In the data rows, zero lies at 4.5, halfway between 4 and 5.
Here are some points, each followed by its number:
[6 4 4 3 5 3 4 3 4 6 6 5 4 2 2 6] 0
[6 3 3 2 6 3 3 2 4 6 6 5 5 2 2 6] 1
[3 4 6 5 3 7 4 6 5 6 2 5 6 4 6 4] 2
[4 3 3 3 6 3 3 5 5 2 6 5 5 6 3 4] 3
[7 6 5 4 4 8 6 5 6 8 4 1 3 3 6 5] 4
[4 5 7 6 2 5 4 6 5 5 2 5 5 4 5 3] 5
[4 4 6 5 1 4 5 5 5 4 3 5 6 4 5 4] 6
[3 4 5 5 2 7 6 7 6 3 3 2 5 5 7 5] 7
[5 5 1 2 8 3 8 4 6 4 6 3 6 4 3 6] 8
[5 3 3 3 4 6 6 4 5 5 4 4 5 4 5 7] 9
[5 7 4 3 6 5 4 5 5 6 5 4 3 3 3 4] 10
[6 5 5 6 5 3 3 4 3 4 5 6 2 6 4 2] 11
[0 0 7 8 1 9 6 6 7 0 2 6 7 9 9 3] 12
[5 4 3 3 6 1 5 7 4 3 4 3 6 4 4 4] 13
[2 4 7 7 3 7 4 6 5 5 3 5 6 5 7 3] 14
[0 2 8 7 1 6 5 7 6 4 0 6 6 6 6 3] 15
[6 3 2 3 5 6 7 4 4 4 5 3 4 4 5 7] 16
[2 6 9 7 2 8 5 7 5 6 1 4 4 5 5 2] 17
[4 4 5 5 3 4 3 5 5 5 4 5 5 4 3 5] 18
[5 8 6 6 7 5 3 3 3 6 6 6 2 5 5 3] 19
[0 2 8 6 3 9 5 9 6 3 0 3 5 6 6 3] 20
[5 4 3 4 6 2 4 4 4 4 6 5 4 5 2 3] 21
[6 7 4 5 6 6 4 2 4 8 6 4 2 2 1 5] 22
[5 4 6 5 1 3 4 6 5 5 2 5 5 3 5 5] 23
[0 2 4 5 3 6 6 4 5 0 4 6 7 9 8 4] 24
[3 3 3 3 5 3 3 5 5 2 6 5 6 5 3 5] 25
[6 3 3 2 3 4 6 4 5 6 5 5 7 3 4 6] 26
[5 6 4 4 6 4 5 5 5 6 5 4 3 4 1 4] 27
[4 5 4 4 6 5 4 5 6 5 6 4 5 4 3 4] 28
[4 6 6 7 5 3 2 3 2 1 5 8 3 8 5 2] 29
[6 3 3 2 5 3 5 3 4 5 7 5 5 2 2 6] 30
[5 3 2 5 5 6 6 5 5 4 4 4 4 5 6 6] 31
[3 3 3 1 7 0 5 7 5 1 5 4 8 5 3 4] 32
[4 4 3 3 6 3 4 4 4 5 6 5 5 4 1 4] 33
[6 3 2 4 6 6 6 5 5 4 4 3 4 5 5 6] 34
[6 6 3 3 5 5 5 2 5 7 7 4 4 2 2 6] 35
[6 9 6 7 6 4 2 3 2 6 5 7 1 5 5 2] 36
[6 6 3 3 7 5 5 4 5 6 7 3 3 3 3 5] 37
[5 7 6 7 5 4 3 4 2 4 6 6 1 7 4 2] 38
[3 2 2 3 4 4 6 6 5 4 4 4 6 5 5 5] 39
[6 7 5 8 6 3 3 3 2 4 6 6 1 6 4 2] 40
[5 5 3 3 5 7 5 3 6 6 4 5 6 4 7 6] 41
[5 7 5 4 6 6 5 4 5 6 6 4 2 4 2 4] 42
[6 6 7 6 2 6 4 6 5 7 2 5 5 3 4 4] 43
[5 5 6 5 3 3 3 5 3 4 4 5 5 5 5 4] 44
[2 3 4 3 6 2 5 6 5 2 5 4 7 6 5 3] 45
[5 6 4 4 4 7 6 4 5 6 4 4 5 4 6 6] 46
[4 2 3 2 4 5 6 4 5 3 4 5 8 5 6 6] 47
[5 9 9 9 9 4 0 2 0 1 6 9 0 9 6 0] 48
[5 3 2 4 6 5 6 4 5 3 5 4 5 6 6 6] 49
[6 4 3 3 5 3 5 2 4 5 8 5 5 3 2 6] 50
[4 4 6 4 2 4 4 6 5 4 3 4 6 3 5 4] 51
[4 3 2 3 5 6 7 5 7 4 5 2 5 4 5 6] 52
[4 2 4 3 3 5 5 4 5 3 4 5 7 5 6 6] 53
[3 4 3 3 6 3 5 4 5 3 7 5 6 5 3 5] 54
[5 3 2 3 5 4 5 2 4 6 7 5 5 2 2 6] 55
[6 4 3 3 3 4 6 3 5 5 5 5 5 3 4 7] 56
[5 6 7 5 3 5 3 5 4 7 4 4 5 3 6 4] 57
[2 3 4 5 5 5 6 5 5 2 4 5 5 7 6 4] 58
[3 3 1 2 6 1 6 6 5 2 5 2 7 5 4 4] 59
[4 2 4 2 4 5 6 4 5 2 5 5 8 6 6 7] 60
[4 4 7 5 1 4 5 5 5 5 2 5 6 4 4 5] 61
[4 4 6 5 2 3 4 6 5 5 2 5 5 4 5 4] 62
[4 2 4 2 4 5 5 7 6 3 5 4 8 5 5 6] 63
[5 4 6 5 2 4 5 6 5 5 3 4 5 3 5 5] 64
[7 5 5 4 4 4 4 7 5 6 2 2 4 3 4 5] 65
[6 7 5 6 5 5 3 6 4 7 4 3 3 3 4 4] 66
[5 4 2 3 6 3 4 4 4 5 7 3 4 4 1 4] 67
[4 5 6 6 4 6 5 6 5 6 3 5 4 3 6 4] 68
[6 3 2 2 6 3 4 2 5 6 7 5 4 2 2 6] 69
[4 3 5 5 2 5 3 6 5 4 3 5 7 4 5 4] 70
[5 4 3 3 5 3 5 3 4 6 6 5 5 2 1 5] 71
[6 4 2 2 5 6 8 4 6 5 6 2 5 2 5 7] 72
[6 4 3 3 4 5 7 5 6 5 5 1 4 3 5 6] 73
[4 4 3 2 4 4 5 6 5 5 5 3 6 4 4 6] 74
[4 3 3 3 5 4 5 1 4 4 7 5 5 3 2 6] 75
[5 9 6 8 7 4 3 4 2 5 5 7 2 7 5 2] 76
[3 3 7 5 2 4 4 6 5 3 2 4 7 5 6 4] 77
[4 3 3 5 5 4 5 4 4 2 4 5 6 6 6 4] 78
[6 4 3 4 5 3 4 2 4 6 8 6 3 3 2 6] 79
[4 6 6 6 6 3 2 4 2 2 5 7 3 7 5 2] 80
[5 5 4 3 6 6 5 5 7 7 4 3 6 3 5 6] 81
[5 7 6 7 6 2 3 3 2 3 4 7 3 6 3 2] 82
[8 7 3 3 5 8 9 3 6 8 5 0 3 2 4 8] 83
[5 3 3 3 4 5 6 4 5 5 5 5 6 4 5 7] 84
[4 5 6 6 4 5 3 7 5 5 3 4 4 4 4 4] 85
[4 7 7 9 6 4 1 4 1 1 5 8 2 9 5 1] 86
[7 6 4 3 4 8 7 4 6 6 5 3 3 3 5 7] 87
[4 3 5 4 4 6 6 4 6 4 3 3 4 3 5 5] 88
[6 9 6 6 6 4 3 4 3 6 4 5 2 6 4 3] 89
[5 4 3 5 6 5 5 5 5 3 4 3 4 6 6 4] 90
[0 2 3 2 5 4 6 5 5 0 5 3 7 6 7 4] 91
[6 6 5 5 5 7 4 7 6 7 4 3 4 3 5 5] 92
[5 7 6 8 6 3 1 3 1 3 5 7 2 7 4 2] 93
[3 4 7 6 2 4 4 6 4 4 2 5 6 4 5 3] 94
[5 2 1 0 7 1 6 5 4 2 5 4 7 4 4 6] 95
[5 3 3 3 5 4 4 2 5 4 8 5 6 4 2 7] 96
[2 4 4 3 6 1 4 7 5 1 4 4 8 7 4 2] 97
[4 5 6 5 3 4 4 6 4 5 3 4 5 4 5 4] 98
[4 6 7 5 3 7 4 7 5 6 2 5 6 4 6 4] 99
[5 6 6 6 6 1 2 3 1 4 5 7 3 6 4 2] 100
[6 4 3 2 6 3 6 2 5 6 6 4 4 2 2 6] 101
[6 6 6 6 6 2 2 4 1 3 5 7 3 7 4 3] 102
[5 7 7 6 4 8 5 8 6 7 1 2 3 4 4 3] 103
[6 6 5 6 5 2 2 4 1 3 5 6 3 5 4 2] 104
[2 3 7 6 1 5 4 7 5 4 1 6 5 5 6 4] 105
[6 6 2 3 7 7 8 6 8 7 6 1 3 2 6 6] 106
[7 8 6 6 3 8 6 5 6 8 3 1 2 3 4 5] 107
[0 3 3 6 6 5 4 1 3 0 7 6 4 9 8 3] 108
[4 5 5 6 5 3 2 4 3 3 5 6 3 6 5 3] 109
[5 6 5 5 6 6 6 6 6 5 3 2 4 5 5 5] 110
[6 4 3 3 5 7 6 4 6 7 5 4 5 4 6 7] 111
[4 2 4 4 4 5 6 4 4 4 4 5 5 5 6 6] 112
[6 6 6 5 3 6 3 6 5 6 4 5 5 3 5 5] 113
[2 6 5 5 6 4 5 7 5 3 2 4 5 6 5 3] 114
[4 2 4 3 4 4 5 3 5 3 5 5 7 5 6 6] 115
[6 4 4 3 6 3 4 3 4 6 7 4 5 2 2 5] 116
[8 6 2 3 5 8 9 3 7 7 6 2 3 2 5 8] 117
[5 4 2 2 6 4 7 6 7 4 6 1 5 4 4 7] 118
[3 5 2 1 8 2 6 6 6 2 6 3 6 5 5 4] 119
[5 4 3 3 6 2 4 3 4 5 6 4 4 4 2 5] 120
[3 3 7 5 2 4 3 6 5 4 1 4 6 4 5 4] 121
[6 6 5 6 6 1 2 3 1 4 5 7 2 6 4 2] 122
[5 5 4 3 5 7 5 4 6 6 5 6 6 4 6 7] 123
[6 6 6 6 4 7 3 7 6 8 3 3 4 3 5 4] 124
Which point above is nearest to each new point? Its number follows each.
[4 6 3 2 8 5 4 4 5 6 7 4 4 4 3 5] 37
[6 6 5 4 5 6 6 4 7 7 5 4 5 3 4 7] 81
[5 4 5 6 3 4 4 5 3 6 2 4 5 4 5 4] 98
[6 5 5 5 3 5 4 7 5 6 2 3 4 3 3 5] 65
[7 4 2 2 5 4 7 3 6 7 6 2 4 2 4 8] 72
[4 4 3 2 5 4 6 4 6 3 5 2 4 4 5 6] 52
[4 5 6 6 4 4 4 3 3 2 6 6 3 6 5 3] 109
[8 4 1 2 4 5 8 4 5 7 6 1 5 2 4 9] 72
[4 3 2 1 7 2 6 4 4 2 6 5 8 6 4 6] 95
[4 3 5 4 3 6 6 6 6 3 4 3 5 5 6 5] 7
[5 3 3 3 6 3 5 3 5 4 6 4 5 4 3 5] 120
[4 4 6 5 3 4 4 6 4 5 3 4 4 4 5 5] 98
[5 3 2 3 6 2 5 3 5 4 6 4 4 3 2 5] 120
[6 7 8 6 2 6 4 6 5 7 2 5 4 3 4 4] 43
[5 4 4 3 4 6 5 6 6 6 4 3 6 3 5 6] 81
[4 4 6 4 2 3 4 6 4 4 3 4 6 3 4 4] 51
[7 4 3 4 5 5 5 5 5 5 5 4 4 4 4 6] 34
[5 4 3 4 6 4 5 6 6 5 5 3 4 4 3 5] 28
[4 3 4 3 4 3 6 6 6 4 3 4 6 5 5 5] 39
[4 4 4 4 4 5 5 8 6 5 3 2 6 4 3 5] 74
[0 0 5 6 1 9 7 4 7 1 3 5 7 8 9 4] 12
[5 6 4 5 5 5 5 5 6 6 4 4 5 4 4 4] 28
[2 2 4 5 4 5 6 5 5 2 3 5 5 7 7 4] 58
[5 7 8 5 3 6 4 6 5 7 2 4 4 4 4 3] 43
[5 5 6 6 4 5 3 7 5 5 3 3 4 4 4 4] 85
[3 6 8 7 3 7 4 7 5 6 1 4 4 5 6 3] 17
[4 4 3 2 5 5 6 4 6 4 5 2 4 4 5 6] 52
[4 6 7 5 3 6 4 6 5 7 2 4 5 4 6 4] 99
[0 2 4 5 3 9 7 6 7 3 5 3 5 7 8 5] 7
[6 8 4 6 7 7 5 0 3 6 8 6 1 4 2 5] 22
[1 3 0 1 6 8 9 3 8 3 7 0 4 5 8 7] 52
[4 5 6 5 4 6 3 8 6 5 2 3 5 4 4 5] 85
[6 4 3 2 6 4 6 2 5 5 7 4 4 2 3 6] 101
[3 3 6 5 2 5 3 6 5 4 3 5 6 4 6 4] 70
[5 5 4 4 5 5 6 5 6 5 6 3 5 5 5 5] 28
[5 7 8 6 2 6 4 5 5 7 2 4 3 3 4 4] 43
[4 3 3 4 4 4 4 2 4 4 6 6 5 4 3 6] 75
[5 6 4 5 4 7 5 3 5 6 4 4 5 4 7 6] 46
[4 5 7 7 3 6 3 5 4 5 2 5 4 5 5 3] 5
[7 4 2 2 4 5 8 3 6 6 6 1 4 2 4 8] 72
[5 2 4 3 3 5 6 3 5 4 5 5 6 4 5 7] 84
[0 1 1 2 4 7 8 4 8 2 7 3 7 6 9 7] 91
[6 6 4 5 4 7 5 3 5 6 5 4 5 4 6 6] 46
[4 3 1 2 5 6 8 5 8 3 5 1 5 5 5 7] 52
[0 2 5 5 1 7 8 4 6 2 4 4 6 7 9 5] 24
[2 5 8 7 3 8 4 6 5 6 2 6 5 5 7 3] 14
[4 3 6 5 3 6 6 5 7 4 2 2 4 3 6 5] 88
[6 5 4 4 3 5 6 5 5 6 4 2 3 2 4 6] 73
[0 1 9 7 1 7 4 7 5 3 0 6 7 7 7 3] 15
[5 2 3 2 5 4 4 3 5 5 8 5 6 3 2 7] 96
[4 2 3 3 4 5 5 5 5 4 4 4 6 4 5 5] 39
[6 5 4 4 4 4 6 5 5 6 4 2 3 3 4 5] 73
[6 9 8 9 9 5 0 1 0 2 7 9 0 9 7 0] 48
[1 4 8 8 2 8 4 8 5 5 2 5 6 5 8 3] 14
[1 3 3 5 5 5 5 2 3 1 7 6 3 9 8 4] 108
[5 6 5 4 5 6 5 5 5 6 5 4 4 5 6 5] 46
[4 2 1 1 7 1 7 4 4 2 6 4 7 5 4 6] 95
[5 3 3 4 6 2 3 4 4 4 6 4 4 5 3 4] 21
[5 7 5 5 6 6 4 3 5 6 6 5 2 4 2 3] 42
[0 2 8 7 2 6 3 7 5 3 1 6 6 7 7 3] 15
[2 2 1 2 3 8 9 4 8 3 6 1 5 4 8 6] 52
[4 2 3 3 6 6 6 6 7 3 4 3 6 5 5 5] 52
[4 4 3 3 6 0 5 7 3 2 4 4 6 5 3 4] 13
[0 0 1 3 3 9 9 0 6 0 7 5 8 9 9 7] 24
[5 5 5 5 5 3 3 4 3 3 5 6 4 7 5 3] 109
[5 3 5 4 3 6 6 5 6 4 4 2 4 4 5 5] 88
[2 2 4 4 3 7 6 5 6 2 4 2 6 6 8 4] 7
[7 6 5 5 5 6 5 6 6 6 4 3 4 3 4 5] 92
[5 2 0 0 8 0 7 4 5 2 5 2 7 3 2 7] 95
[5 2 3 2 5 3 5 3 4 5 6 5 5 3 3 6] 30
[6 5 3 3 5 5 7 5 6 6 4 1 4 3 5 6] 73
[4 5 5 5 5 7 6 6 6 5 4 3 5 4 5 6] 110
[6 6 3 5 6 8 7 3 6 5 4 3 4 6 6 6] 46
[4 8 7 9 7 4 1 3 0 0 6 9 2 9 5 0] 86
[5 4 2 1 5 5 7 6 8 4 5 1 5 4 4 7] 118
[2 3 4 5 5 6 7 5 5 3 4 4 5 7 7 4] 58
[2 4 4 6 5 5 5 2 3 1 7 7 4 9 7 4] 108
[5 7 6 6 6 4 2 4 3 5 5 6 3 5 5 3] 19
[6 5 4 5 5 2 3 3 3 5 6 5 3 5 4 3] 11
[5 6 4 3 6 3 5 7 5 4 4 3 5 5 4 4] 13
[8 4 2 2 4 5 8 3 6 6 7 1 4 1 5 8] 72
[2 2 7 6 1 5 4 7 5 4 1 5 6 5 6 3] 105
[4 5 4 4 7 2 4 4 3 4 6 5 3 5 3 4] 21
[0 4 9 9 4 9 5 9 7 5 0 4 5 7 7 3] 20
[3 6 9 7 2 8 4 7 6 6 1 4 5 5 5 3] 17
[6 9 6 7 6 3 2 3 2 6 5 7 2 6 5 2] 36
[4 2 4 4 3 4 5 5 5 3 4 4 7 6 5 5] 53
[6 3 3 3 3 4 5 4 6 6 4 4 7 3 4 7] 26
[6 9 8 9 8 5 1 2 0 3 7 9 0 9 7 0] 48
[6 4 5 5 2 6 5 5 5 5 3 2 5 4 6 5] 64
[6 6 3 3 6 5 3 3 5 8 8 4 4 2 2 6] 35
[7 3 2 2 4 6 8 4 7 5 6 2 5 2 5 8] 72
[4 6 1 2 9 4 7 3 5 3 5 3 6 5 4 5] 8
[5 2 2 3 5 6 7 6 6 4 5 3 6 5 5 7] 52
[5 5 6 5 2 4 4 6 5 6 3 4 5 3 5 5] 64
[2 3 4 6 5 5 6 4 4 2 4 6 5 8 6 3] 58
[6 5 3 3 6 6 6 6 7 6 5 2 5 3 4 6] 81
[2 1 0 1 5 8 9 3 9 2 8 1 5 5 8 8] 52
[5 5 4 5 5 3 4 2 3 4 7 6 3 4 2 5] 79
[4 4 7 5 4 6 4 7 5 6 2 3 4 4 4 5] 85
[6 5 5 5 4 4 3 7 5 6 3 2 4 3 4 5] 65
[5 3 4 3 4 3 6 6 6 5 4 4 6 4 4 6] 74
[2 3 1 2 5 7 9 3 8 3 7 1 5 4 7 7] 52
[7 7 2 2 5 8 9 2 6 6 7 2 3 3 7 8] 117
[4 3 4 3 5 5 5 4 6 5 5 4 6 3 2 5] 28
[4 2 3 3 5 4 5 1 4 4 7 6 5 4 2 6] 75
[4 4 3 2 6 1 4 6 4 3 5 4 6 4 4 4] 13
[5 5 4 6 5 5 6 0 3 3 9 7 1 4 2 5] 79
[0 2 9 8 2 7 4 7 5 2 1 5 5 7 7 2] 15
[3 2 4 3 4 5 6 6 7 3 5 4 8 6 6 5] 63
[8 4 2 1 4 5 8 4 6 7 6 1 4 2 4 8] 72
[5 7 6 9 6 2 2 3 1 3 5 8 2 8 4 1] 93
[6 6 5 5 6 2 3 4 3 4 6 5 2 5 4 3] 11
[5 6 4 4 5 5 4 5 6 5 5 4 5 5 5 5] 28
[5 4 3 3 6 2 5 4 4 5 6 4 4 4 2 5] 120
[7 4 2 3 5 5 7 3 6 6 6 2 4 2 4 8] 72
[4 3 3 3 5 4 5 6 5 5 5 4 5 5 4 6] 74
[4 5 5 6 5 3 3 3 2 3 6 6 3 6 5 3] 109
[3 5 9 7 2 7 4 7 5 5 0 4 4 5 5 3] 17
[5 5 4 5 5 4 4 2 3 5 7 6 4 3 2 5] 79
[5 3 3 2 5 4 5 3 5 4 6 4 5 2 3 6] 30
[5 6 3 4 7 4 4 4 5 7 7 4 3 3 2 5] 37
[6 6 4 4 6 5 5 3 5 7 6 4 4 2 1 6] 35
[5 6 3 3 8 4 5 4 6 7 6 4 4 3 3 5] 37
[5 6 3 5 5 7 7 4 6 6 4 3 4 5 5 6] 46
[2 4 7 7 3 7 4 6 5 5 3 5 5 5 6 3] 14
[8 7 2 3 6 8 7 2 7 7 7 2 3 2 6 8] 117
[1 3 8 6 1 5 3 7 4 3 1 5 6 6 6 4] 105
[6 3 3 3 4 4 5 4 5 6 5 4 7 3 4 7] 26
[5 5 5 5 4 7 5 4 5 6 4 5 6 5 7 6] 46
[6 7 5 7 6 3 1 3 1 3 5 7 2 7 4 2] 93
[5 4 5 4 3 6 6 5 5 6 3 3 3 3 5 4] 88
[0 2 5 5 1 7 7 4 6 2 4 4 6 7 9 5] 24
[6 6 4 3 6 5 4 2 4 7 8 4 4 2 3 7] 35
[5 9 7 9 9 4 1 2 0 3 7 9 0 9 6 0] 48
[4 4 6 7 4 6 4 7 4 5 2 4 4 5 4 3] 85
[2 4 3 5 5 5 5 1 3 2 8 6 3 7 6 3] 108
[1 4 2 5 5 6 5 1 3 1 8 7 3 9 8 3] 108
[1 5 3 7 6 5 4 2 2 1 7 7 3 9 7 3] 108
[4 5 6 6 4 5 4 7 5 6 2 3 4 4 4 4] 85
[5 3 2 4 5 6 7 3 5 3 5 4 5 6 7 6] 49
[5 5 4 3 5 5 6 6 7 7 4 4 5 3 5 6] 81
[4 2 3 3 6 5 6 5 6 4 5 3 5 5 4 5] 52
[6 5 5 4 4 5 4 6 5 6 4 3 4 2 3 5] 65
[5 6 3 4 7 4 4 4 5 7 7 4 3 4 4 5] 37
[5 3 3 2 4 4 6 5 5 4 4 3 6 3 4 5] 74
[5 3 3 4 3 5 6 3 5 4 5 5 6 5 5 7] 84
[5 7 6 8 6 2 3 3 1 4 4 6 2 6 3 2] 82
[6 6 3 3 6 5 5 2 5 7 7 4 4 1 2 6] 35
[6 6 3 4 6 5 5 2 5 7 7 5 3 2 3 6] 35
[3 5 4 5 6 3 5 2 4 3 8 5 3 5 2 3] 21
[0 2 4 5 5 7 6 3 5 0 4 6 6 9 9 4] 24
[4 4 4 3 6 1 5 6 4 2 4 5 6 5 4 4] 13
[7 6 3 2 6 7 7 5 8 8 6 0 3 2 5 7] 106
[6 6 4 4 6 5 6 2 6 6 6 4 4 3 2 6] 35
[7 4 2 1 4 7 8 3 6 5 6 2 6 2 5 9] 72
[2 7 6 5 6 4 5 8 5 3 2 4 6 6 4 2] 114
[5 6 4 4 6 5 4 4 4 6 6 4 4 3 3 4] 10
[0 1 8 7 1 7 3 8 5 3 0 6 6 6 7 3] 15
[6 3 3 3 3 4 5 5 5 6 4 5 6 2 4 7] 26
[7 6 3 4 6 5 5 3 5 8 8 4 3 1 2 5] 35
[6 5 4 4 4 5 4 6 5 6 3 2 3 3 3 5] 65
[0 1 4 5 4 7 6 4 5 0 4 7 7 9 9 3] 24
[7 4 2 1 4 5 9 4 6 6 6 1 3 1 3 8] 72
[6 5 3 3 6 5 4 2 5 7 6 4 5 2 3 6] 35
[6 6 6 6 5 7 3 8 6 8 3 3 3 3 5 4] 124
[5 6 3 4 7 5 5 4 5 6 7 4 3 3 4 5] 37
[4 1 0 0 9 1 7 5 5 1 6 4 9 5 4 6] 95
[7 5 5 4 3 5 4 8 5 6 3 3 4 3 3 5] 65
[0 2 4 5 1 8 7 3 5 2 5 4 6 6 9 6] 24
[5 5 6 4 4 6 4 5 5 6 3 5 5 3 5 5] 113
[5 7 6 8 6 2 2 3 1 3 6 8 1 8 4 1] 93
[6 5 3 4 7 7 6 6 6 5 5 3 4 5 6 6] 34
[5 5 3 4 7 9 9 0 5 3 7 3 2 8 9 6] 49
[5 4 4 4 3 5 5 6 6 5 4 1 4 4 4 5] 73
[5 4 4 4 5 4 6 3 4 4 5 6 5 5 6 5] 112
[6 3 3 2 3 4 6 4 5 5 4 5 6 2 4 6] 26
[2 3 7 6 1 5 4 7 5 4 0 5 6 5 6 4] 105
[6 5 3 3 7 5 5 4 5 6 7 3 3 3 3 5] 37
[5 7 6 8 6 2 2 3 1 3 5 7 2 7 4 1] 93
[4 4 5 4 4 5 6 5 6 4 4 2 4 4 5 5] 88
[2 2 3 5 4 6 6 1 4 0 5 7 6 9 9 5] 24
[2 5 4 7 5 5 4 2 2 1 7 7 3 9 8 3] 108
[5 7 5 7 6 3 1 3 1 3 5 8 2 7 4 2] 93
[1 2 4 5 4 9 7 6 6 3 4 2 5 5 7 5] 7
[1 5 9 8 3 9 5 9 6 6 0 3 4 5 5 2] 17
[4 6 3 4 7 5 4 3 4 5 8 5 3 3 4 5] 37
[3 5 0 1 9 3 7 5 5 2 6 2 6 6 5 5] 119
[5 3 4 4 4 4 4 3 5 6 6 5 4 2 3 6] 0
[5 7 6 5 4 6 3 6 5 7 3 5 5 3 5 5] 113
[5 5 4 3 5 6 4 5 7 6 4 3 6 4 6 5] 81
[5 3 1 1 6 4 7 6 7 4 5 1 6 4 4 7] 118
[2 3 5 4 6 0 5 8 4 1 3 5 7 6 4 3] 97
[7 6 5 4 5 7 4 7 6 8 4 3 4 2 4 5] 92
[5 6 7 6 3 5 5 5 5 7 3 4 4 3 4 4] 43
[2 2 4 2 4 4 5 6 7 3 4 5 7 5 4 6] 63
[3 3 0 0 8 0 7 3 4 1 6 4 6 6 4 6] 95
[6 4 2 2 5 6 8 3 6 5 6 2 4 3 6 8] 72
[6 3 3 2 5 3 5 3 4 6 7 5 5 3 2 6] 30
[5 6 4 5 7 7 7 6 7 5 3 2 3 5 5 5] 110
[7 6 4 4 3 5 6 5 6 6 4 1 3 2 5 6] 73
[4 3 3 3 7 2 4 3 5 5 7 4 4 4 2 5] 120
[5 5 3 4 7 4 5 3 5 6 7 4 4 3 3 5] 37
[4 4 4 2 6 0 4 7 4 2 4 4 6 5 4 3] 13
[6 7 5 5 6 7 5 0 4 5 7 6 2 3 1 5] 22
[3 3 3 4 5 4 6 4 5 2 4 5 6 6 6 5] 78
[4 5 4 4 6 5 4 5 5 6 6 4 4 4 3 4] 28
[6 4 2 2 5 4 8 4 6 6 5 0 3 3 4 7] 73
[5 3 4 3 4 5 5 4 5 4 5 5 7 3 4 7] 84
[6 8 6 6 7 5 2 3 3 6 6 6 2 6 4 3] 19
[5 3 3 3 4 5 6 4 5 5 5 4 6 4 5 6] 84
[5 6 2 2 7 4 7 4 6 4 6 3 6 5 4 5] 8
[6 4 2 3 6 4 6 7 7 6 5 2 5 3 3 6] 118
[1 3 3 6 5 6 4 1 2 1 7 6 4 9 8 3] 108
[5 4 4 3 6 1 4 7 4 4 4 4 6 4 4 3] 13
[2 3 1 1 6 1 6 6 5 2 5 3 7 6 4 4] 59
[4 6 3 2 8 2 6 6 5 4 5 2 5 6 3 4] 119
[4 6 6 7 6 4 2 4 3 2 5 7 3 7 5 2] 80
[4 3 3 3 6 5 5 6 6 4 4 4 6 6 5 5] 39
[5 7 6 6 3 9 6 6 6 7 2 1 2 3 4 5] 107
[6 6 3 3 6 6 4 2 5 7 8 5 3 2 3 6] 35
[4 7 7 6 2 6 4 6 5 7 2 4 4 2 4 4] 43
[3 4 7 6 2 5 4 6 4 4 1 6 6 5 5 3] 94
[6 7 4 5 6 5 5 2 5 7 6 4 2 2 1 6] 22
[5 2 1 0 7 1 6 5 5 3 5 3 7 3 3 7] 95
[4 4 5 4 3 4 4 5 5 4 4 5 6 4 4 5] 18
[4 2 0 0 7 0 7 4 4 1 6 4 8 5 3 6] 95
[6 5 4 4 4 5 4 6 5 6 3 2 3 3 3 5] 65
[5 5 3 2 7 4 4 5 6 6 7 5 3 3 3 5] 37
[2 3 3 2 7 0 5 7 4 1 4 4 8 5 3 3] 32
[5 7 5 6 6 4 3 4 3 6 5 6 3 5 5 3] 19
[1 4 3 7 6 6 5 1 3 1 8 7 3 9 9 3] 108
[4 3 2 2 7 1 6 6 6 3 5 3 7 5 4 5] 59
[7 5 2 2 4 6 8 3 6 5 6 2 4 3 5 7] 72
[6 5 4 4 4 6 5 4 6 7 4 3 5 2 4 6] 81
[6 5 3 3 6 6 5 7 7 6 4 2 5 3 5 5] 81
[6 6 4 3 6 6 4 2 4 7 7 4 4 3 4 7] 35
[5 6 2 2 8 3 7 3 5 3 6 3 6 5 4 5] 8
[6 5 4 4 2 5 6 5 5 7 4 2 3 2 4 6] 73
[3 2 1 0 7 2 6 5 5 1 6 4 9 5 3 6] 95
[6 6 3 3 7 5 5 2 5 7 7 4 4 1 2 6] 35
[5 7 6 8 6 2 2 3 1 3 5 7 2 7 4 1] 93
[6 6 7 6 3 5 4 6 4 7 3 5 4 3 4 4] 43
[4 2 1 0 7 2 6 4 5 2 7 4 8 5 4 6] 95
[4 2 1 0 7 2 6 5 5 2 6 4 8 5 3 6] 95
[5 3 2 1 5 5 7 5 8 4 6 0 5 4 4 6] 118
[7 4 2 3 5 6 7 3 6 7 5 2 4 2 5 8] 72
[5 6 4 4 5 5 5 3 5 6 6 4 4 3 2 6] 35
[7 4 2 2 4 5 8 3 6 6 6 2 4 2 4 8] 72
[0 0 4 5 5 7 6 7 6 0 3 4 8 9 9 3] 24
[4 2 4 2 4 5 5 7 6 3 5 4 7 5 5 6] 63
[0 4 4 7 6 5 5 1 2 0 8 8 3 9 8 3] 108
[5 7 7 6 2 6 5 5 5 6 2 4 3 3 4 3] 43
[5 5 4 2 6 5 5 3 5 7 7 5 5 2 3 6] 35
[2 3 4 4 6 3 5 8 5 2 3 4 7 5 6 3] 45
[6 9 6 7 6 4 2 5 3 6 5 5 2 6 4 3] 89
[2 3 7 5 1 6 3 7 4 4 1 6 6 5 5 5] 105
[5 2 1 0 7 1 7 4 5 3 5 3 8 4 3 7] 95
[4 4 4 5 5 2 3 4 3 3 5 5 4 6 5 3] 109
[2 2 4 4 4 5 6 5 5 2 4 4 5 7 6 5] 58
[2 6 6 5 7 4 4 8 4 3 3 4 6 6 6 2] 114
[7 5 3 3 7 5 4 2 5 7 7 5 4 1 2 6] 35
[5 3 4 3 5 4 4 3 5 4 7 5 6 4 3 6] 96
[6 5 4 4 3 5 6 5 5 5 5 1 5 3 5 6] 73
[5 3 1 1 7 1 6 5 5 3 5 2 7 3 3 6] 95
[3 2 4 3 3 5 5 6 7 3 4 4 8 5 6 5] 63
[4 5 3 4 6 6 7 5 7 4 5 2 4 5 5 6] 52
[5 4 5 5 3 6 6 5 5 6 3 2 3 4 5 5] 88
[4 6 7 6 3 6 4 6 6 6 2 4 6 3 6 4] 99
[6 7 5 6 5 2 4 4 3 5 5 5 3 5 4 3] 11
[5 5 4 5 5 7 7 3 5 6 5 5 5 4 5 6] 46
